[6010, 3657, 7639, 4800, 2657, 7257, 7070, 6183, 6864, 7520, 7198, 8132, 5161, 5315]
Read off the entry just left of 7070.
7257
Read off the entry just right of the largest entry.
5161
Read off the entry just left of 7198.
7520
The entry just left of 7257 is 2657

m =
[[ -29   39   99   42   51   92  -20   97]
 [ -42   85   11   33  -13   36   -9   17]
 [ -59  -11  -40    5   -3   22   31  -99]
 [ -44  -18  -67   10  -84  -71  -36  -57]
 [ -46   44  -96  -34   -2   53  -70  -52]
 [  93  -41   92   18   -7  -83   72   37]
 [  30   88   -9  -89  -50   94   92  -37]
 [  61  -14  -61  -57   24  -94  -74  -72]
 [ -16   90   75  -20   98   30   28   75]
 [ -79   83  -68  -32  101   13   74   88]
 [ -37   -2 -100  -27  -82  -94   98   27]
 [ -75  -20  -31   -1   14  -59   16   36]
 [ -99  -74   77   85   -1   -4   96  -88]]
Indices start at 0.
Find the top entry of the column that holds the smallest entry.
Answer: 99
The bottom entry of the column that holds the smallest entry is 77
Find the entry just right of the largest entry.
Answer: 13
The entry at row 0, column 1 -> 39
Find the top-right entry.
Answer: 97
Find the entry in row 1 and column 0.
Answer: -42
The bottom-right entry: -88
The entry just right of 13 is 74
Find the entry directly above -68.
Answer: 75
Find the entry at row 1, column 2.
Answer: 11
Find the entry at row 2, column 0.
Answer: -59
Find the entry just right of 18.
Answer: -7
The entry directly above the smallest entry -> -68
Find the entry in the top-left corner.
Answer: -29
Find the maximum.
Answer: 101
Find the entry at row 1, column 1.
Answer: 85
Find the entry just left of the smallest entry.
Answer: -2
Find the entry directly below the smallest entry.
Answer: -31
The entry at row 2, column 1: -11
The entry just left of -27 -> -100
Find the entry just left of -13.
Answer: 33
Find the entry in the bottom-left corner.
Answer: -99
The entry directly below -52: 37
Find the entry directly below the largest entry.
Answer: -82

Questions about the array below.
1) Read off the entry just right of the smallest entry.
2) Read off the 3rd entry from the end, reading row by row.
3) Read off the 2nd entry on the diagonal from the top-right corner.
4) Read off the largest entry in the first row.
5) Read off the first entry in reading order.
6) Read off the entry in the bottom-right corner.
7) Read off the second largest entry.
8) Read off the entry just left of 193.
[[101 172 111  87 131  96  97 125  43 123 103  88  33  78 163]
 [126 199  97 111 125  58 105 125  98 119  84 107  65  74 157]
 [ 87   8  81 103  62 107  94  66 134  66  91 102 152 116  27]
 [ 96  46  83 105  71  93  96  76 140  78  89 104 143 108  48]
 [132 120  72 132  82  43 106  91 181  85  69 125 152  93  78]
 [123 133  85 118  84  50 103  96 173  99  78 115 143  90  89]
 [ 74  57 103  79 111 141  91  95  16  89 111  79  48 103 103]
 [113 188 106  98 131  79 100 127  64 122  96  96  43  75 165]
 [155 174  62 151 106  21 114 109 163  87  54 137 122  81 114]
 [ 46  96 143  37 111 156  80 108  12 132 141  54  35  93 134]
 [102 195 119  83 122  81  97 126  82 136 105  89  55  75 164]
 [114 193 107  97 127  74 100 126  78 125  94  97  51  75 163]
 [125  73  65 134  69  54 104  77 184  69  66 126 169 104  46]
 [127 189  95 113 107  46 105 117 142 118  82 111 102  77 136]
 [ 47  62 131  46 105 161  83 100  12 115 135  59  43 101 112]]
1) 81
2) 43
3) 74
4) 172
5) 101
6) 112
7) 195
8) 114

Read these off the row that follows.
1) Which number is the second smallest entry?
2) Which number is the third entry from the right?
3) Which number is the entry just left of -80?
4) Which number is the centre entry?
5) Which number is the last entry?
6) Which number is the 1st entry from the left?
7) Which number is the third entry from the left?
8) Which number is the 2nd entry from the left?
[75, -42, -6, 36, -80, 72, 9, -34, 22, 1, -6, 48, 37, -53, 44]
1) -53
2) 37
3) 36
4) -34
5) 44
6) 75
7) -6
8) -42

[[-49   9 -42   9  16  31  -9  -5]
 [-90 -32 -28  44   9  63  35  -1]
 [-39  37 -16  45  -4   5  -5 -39]
 [-33  23  57  86 -60  10  19 -15]]
Rows and columns are numbered from 0.
Give the entry directly above -4.
9
The entry in the top-left corner is -49
The entry at row 1, column 0 -> -90
The entry at row 0, column 1: 9
The bottom-right entry -> -15
Give the entry just right of 5.
-5
Give the entry directly above the largest entry.
45
Give the entry in the top-right corner.
-5
The bottom entry of the column that holds the largest entry: 86
Give the entry just left of -15.
19
Give the bottom-left entry.
-33
The entry at row 0, column 2 -> -42

Read these off the table that follows.
1) Give the second entry in reading order.
2) Give the bottom-left entry.
3) Give the last entry, reading row by row.
4) Give the top entry of the column that holds the largest entry.
5) Give the largest entry in the last row.
6) Give the entry in the top-left corner.
7) Give the entry just left of the centre entry.
8) Give the entry in the top-right corner.
[[ -1   2  43 106  19  -4  -2  -1  -1  -1  -3   0   0   0  -1]
 [ -1   1   1  -2   2   1  54  97  10   0  -1   0   2  -1  -3]
 [  1  -1   0   0  13 101  49   2  -2   0  -1   0  -1   2   1]
 [  1   1  -2   1  11  94  58   3  -2   1   1  -1   0   2   0]
 [  0  -1   6  88  67   4   0  -1   0  -1   2   1   3  -1  -1]
 [ 65   2   1  -1   3   1  -2   0   1   2   0  -1   1  10  90]
 [ -1  -1   6  77  79   5   0   0  -2   1  -1  -1   2  -1  -2]]
1) 2
2) -1
3) -2
4) 106
5) 79
6) -1
7) 58
8) -1

Questions about the grid below. Rows and columns are numbered from 0.
1) Report the entry in the top-right corner.
2) Report the entry directly above the largest entry.
3) Report the top entry of the column that holds the largest entry.
4) Report the entry directly below the smallest entry.
5) Report the entry just left of the largest entry.
6) Report the minimum.
7) Report the entry directly above -12.
8) Report the entry at row 2, column 2.
[[  0   2  -3  -4   0  -4   6  -3  -5   0   8  -1   2  -5  -5]
 [ 53 -42 -12  19  52  42  21  44  16   4  24  -8  47  17 -18]
 [ 16 -34  16  63 -24  22 -36  -8  30  47 -51  17 -22  53  28]
 [-36  15 -14 -19  52   9  -2  56  -2  67 -50  29 -14 -15 -20]
 [-20   8  17 -10  30   8 105 -61 -28  58  -7  29  57  35  26]
 [ 22 -43  11  59 -24  17 -48 -36   0  62 -51  -2 -30  53  29]
 [ -1   1  -3  -4   1  -4   8  -3  -5  -1   8  -2   1  -5  -4]
 [  0   1  -3  -4   0  -4   7  -4  -5  -1   8  -2   1  -6  -4]
 [  3   9  17  62 -19  19  -6  23  35   8 -42  26   2  46  21]]
1) -5
2) -2
3) 6
4) -36
5) 8
6) -61
7) -3
8) 16

X =
[[ -1 -13  34  27]
 [-53  84  30 -28]
 [ 20 -41  34  30]
 [  7 -76  46  44]
 [ 37 -52  -3  31]
 [-31  -7  60  13]
 [ 34 -47 -67 -11]
 [-22  50 -27 -33]]
Indices start at 0.
Give the entry in row 0 and column 2.
A: 34
The entry in row 1 and column 0 is -53
Give the entry at row 2, column 0.
A: 20
The smallest entry: -76
The entry directly above the smallest entry is -41
The entry directly above the largest entry is -13
The entry just left of -47 is 34
The entry at row 0, column 0 is -1
Give the entry directly above -41.
A: 84
The entry in the bottom-right corner is -33
The entry in the bottom-left corner: -22
Give the entry directly below the smallest entry.
A: -52
Give the entry directly below 37.
A: -31
The entry directly below -7 is -47
Give the entry in the top-right corner.
A: 27
Give the entry just right of 50.
A: -27

Read these off the matrix that follows.
1) Which number is the entry just left of 0.021?
2) Which number is the entry just left of -0.034?
[[-0.022, 0.022, -0.103, -0.070, 0.024, -0.046, 0.010, -0.008, -0.129, 0.060], [0.129, -0.072, -0.120, 0.000, 0.027, -0.068, -0.092, 0.105, 0.043, 0.059], [0.103, -0.063, -0.071, -0.074, 0.018, -0.034, 0.018, -0.061, -0.145, 0.074], [-0.007, -0.109, -0.092, -0.059, -0.051, -0.141, 0.093, -0.022, 0.110, 0.071], [0.108, 0.033, -0.089, -0.160, 0.003, -0.047, 0.101, 0.057, 0.026, -0.074], [0.055, 0.018, -0.135, -0.146, -0.078, 0.021, 0.006, -0.042, -0.016, -0.051], [0.086, 0.053, -0.312, -0.088, -0.089, -0.004, 0.005, 0.187, -0.003, -0.037], [0.093, 0.015, -0.256, -0.077, -0.061, 0.012, -0.032, 0.062, -0.022, 0.029], [0.220, 0.125, -0.206, -0.192, -0.035, -0.176, -0.057, 0.209, -0.029, 0.004], [-0.026, -0.033, -0.220, -0.159, -0.065, -0.167, -0.083, 0.102, 0.050, -0.014], [0.131, 0.072, -0.247, -0.039, 0.006, 0.038, 0.055, 0.103, -0.042, -0.019], [0.129, -0.092, -0.110, -0.137, 0.037, -0.054, 0.051, 0.007, -0.089, 0.036], [0.067, 0.033, -0.199, -0.110, 0.059, -0.122, -0.067, -0.071, -0.039, 0.059]]
1) -0.078
2) 0.018
